In the rows, 128 means zero.
These points lie on a tree of bent strands in 14 dimensions: the strands fork, and no path loops back.
budul: [115 108 105  62  93 125 118 112 112 146 114 155  75 156]
gosib: [150 130 146 172 162 111 128 130 146 122 142 100 145 105]
konum: [119 126 111  81 119 118  97 110 128 157 138 166  43 138]
betab: [130 142 150 180 184 134 151 167 114 120 107 116 154 118]
nefu: [151 128 141 177 172 113 131 131 142 121 139  97 149 108]
kugu: [136 155 133 137 105 124 100 111 152 109 166 139  97 103]
Mato: [150 119 131 185 207 122 140 137 136 117 137  91 178 115]
venid: [122 102 102  87  97 106 106 112 133 143 127 176  52 161]
Felo: [123 102 102  91  93 104 106 113 137 139 127 177  55 162]
lun: [155 125 131 199 209 121 139 137 133 114 130  88 172 113]
guk: [121 103 104  71 111 112 106 108 125 157 128 174  40 158]
pez: [120 108  98 119  61  80 102 117 177 103 111 184  78 171]
Ladeg: [138 155 136 138 101 124 101 110 155 105 169 136 101 100]
Kiso: [101 120 100  91  64 150 143 120  88 124  87 132 153 150]
liv: [113 103 127  98 153 115 157 139 202 145 187 112 230 107]
ganip: [101 121 100  93  63 151 144 121  87 123  86 130 156 151]
lazuz: [114 109 105  62  92 126 118 111 112 146 114 155  77 156]
Mupe: [146 152 144 139  91 124 107 105 160  97 175 129 112  91]
Remat: [153 151 154 134  80 125 112 102 167  93 178 125 119  77]
leni: [118 151 159 167 166 143 152 171 102 134 104 121 150 132]
sibi: [119 120 110  74 119 117  99 109 126 161 135 169  38 144]
deve: [111 109 104  66  83 131 124 113 108 141 107 147  97 153]
Lopad: [108 112 104  72  77 137 129 115 103 137 101 142 114 152]
mufe: [156 128 137 197 208 125 141 143 132 115 123  93 168 114]
zav: [101 120 100  91  64 151 143 120  88 124  87 131 153 150]
vure: [122 108 135 121 179 122 154 136 171 137 160  98 210 115]
Novol: [136 109 134 151 198 122 146 136 146 126 150  95 193 119]
Vopu: [153 132 142 195 204 127 143 150 130 114 118  98 165 115]
sipa: [152 140 158 158 131 115 121 122 159 117 154 110 137  93]
ninu: [ 98 125  99  99  56 155 151 124  79 113  83 126 171 151]
Vofak: [120 154 168 164 161 150 150 172 100 140 103 119 149 140]
fote: [151 129 143 175 168 112 130 131 143 121 140  98 148 107]
Bobul: [151 128 141 178 173 113 132 131 142 121 139  97 150 108]
notu: [123 105 100 106  78  94 103 116 153 123 121 181  66 165]
nuz: [111 109 104  67  83 131 123 114 107 141 107 148  96 153]
zus: [114 105 129 101 156 116 158 138 198 145 182 109 228 108]
nimo: [104 115 102  80  71 143 134 117  97 133  94 138 133 150]
zik: [104 115 102  79  72 142 134 117  98 134  94 138 130 151]
lup: [151 137 155 162 139 113 123 125 156 120 150 108 139  96]
soso: [129 158 191 163 152 164 147 178  99 148 104 114 148 146]
Vipo: [156 125 131 199 208 122 139 137 133 115 130  88 171 113]
sef: [120 107 106  60 117 115 106 106 120 163 127 172  35 158]
guvet: [154 149 158 144  99 123 116 110 166 101 170 121 128  80]
lobif: [151 132 143 193 203 128 144 153 129 114 116 101 163 115]
nus: [149 118 131 184 207 122 141 137 136 118 138  91 178 115]
giri: [153 131 141 195 205 127 143 150 130 114 118  97 165 115]
kepa: [134 155 130 135 107 123  98 112 150 112 165 141  93 105]
nol: [123 146 153 174 176 137 151 169 108 125 105 119 152 123]
geped: [139 155 136 139 101 123 102 110 155 104 170 136 102  99]
gis: [124 148 120 115 116 123  92 115 140 134 153 154  69 118]
Dero: [132 159 199 164 148 168 147 182  99 150 105 112 148 145]
zin: [119 114 108  67 119 116 101 107 123 163 132 171  35 149]
nem: [118 125 111  80 119 118  97 110 127 157 138 167  42 139]
Ronad: [101 120 100  90  65 150 142 119  89 126  88 132 151 150]
vik: [119 116 108  70 120 116 100 108 125 162 133 169  36 147]
Bonu: [138 155 135 138 102 123 101 110 154 106 168 137 101 101]
mised: [141 155 138 139  99 124 103 109 156 102 171 134 105  97]
Rur: [ 98 126 100 100  54 156 153 125  77 111  83 125 175 152]
Bugu: [120 106 105  63 117 114 105 106 122 162 128 173  34 158]
Zir: [123 145 152 174 177 137 151 170 108 125 105 119 152 123]
Bul: [105 114 102  78  73 141 133 116  99 135  96 139 127 151]
dogi: [104 115 102  81  70 143 135 117  97 132  93 137 134 151]
gavu: [120 140 116 101 118 121  93 114 134 144 147 160  56 126]
kazil: [102 118 101  86  68 147 138 118  93 129  90 134 143 150]
Fizu: [121 141 116 102 118 121  93 114 135 143 147 159  57 125]
Lam: [121 103 103  77 105 110 106 109 127 152 128 174  44 159]
nezuz: [129 107 136 135 191 123 150 136 156 132 154  95 201 118]
Duno: [149 151 150 136  83 124 110 103 164  94 177 128 115  84]
toz: [155 125 131 198 209 122 139 137 133 115 129  88 171 113]
neta: [154 145 159 152 116 119 119 117 164 110 162 116 134  86]
Gono: [120 106 105  61 118 114 105 106 121 163 128 173  33 158]
Tuzu: [151 134 153 165 147 112 125 127 153 122 148 105 140  99]
soko: [153 126 134 190 194 117 136 134 136 117 134  92 162 111]
diz: [ 97 127 100 103  51 157 155 127  74 108  81 123 180 152]
puvis: [125 156 180 163 156 157 149 174  99 145 103 117 149 144]
ruzev: [113 102 126  95 150 113 157 139 206 146 191 114 233 107]
boge: [131 108 135 140 194 123 148 136 153 130 152  95 199 119]
dufo: [155 126 131 197 207 121 139 136 133 115 131  88 170 112]
bisev: [120 153 168 165 161 149 151 172 100 140 103 120 150 139]
pipas: [153 126 134 189 193 117 136 134 136 117 134  92 161 111]
padu: [126 151 122 120 114 123  93 115 142 129 156 152  74 115]
velig: [153 143 159 154 121 118 120 119 162 113 159 114 135  88]
velos: [142 137 147 187 195 130 147 161 123 115 111 108 159 115]
binu: [149 134 145 191 201 129 145 156 127 114 114 103 161 115]
muvim: [ 98 126 100 101  54 156 153 126  77 111  83 124 175 152]
vuko: [152 127 137 184 184 115 134 133 138 118 136  94 156 110]
tada: [100 121 100  93  63 151 144 120  87 123  86 130 156 150]
vek: [ 96 129 100 105  45 158 159 130  69 102  80 120 188 152]
Rima: [106 112 103  74  75 139 130 116 102 136  99 141 119 151]
dos: [123 147 119 112 116 122  93 115 139 136 152 155  66 119]
Vug: [114 108 105  62  90 127 120 112 111 145 112 153  81 155]
kidin: [134 161 218 167 139 180 146 193  99 153 106 108 146 139]

For each line, walk along the strands from its first point to the rest, and write how the paths branch: one pair of brackets for each fork, around the two groups it splits, the group holding the point that comes earlier in the line first. The first line is done for you.
gis deve nus bisev notu -> ((deve notu) (nus bisev))
dos nezuz ganip lobif pez -> ((nezuz lobif) (ganip pez))
kepa liv Kiso Felo Vofak -> ((liv Vofak) (Kiso Felo))
Ladeg nimo bisev Felo zus -> ((nimo Felo) (bisev zus))
nefu kidin diz notu boge -> ((kidin boge) (diz notu))
nuz leni boge ganip Felo -> (((leni boge) Felo) ganip)
neta Vofak venid zus zav -> ((Vofak zus) (venid zav))
kugu Novol velos notu Lopad -> ((Novol velos) (notu Lopad))
dogi vek Felo lobif boge -> (vek (Felo (lobif boge)))
Mupe liv pez soso Kiso -> ((liv soso) (pez Kiso))
kepa diz pez nezuz nol -> ((diz pez) (nezuz nol))
kugu betab Felo nezuz ninu -> ((betab nezuz) (Felo ninu))
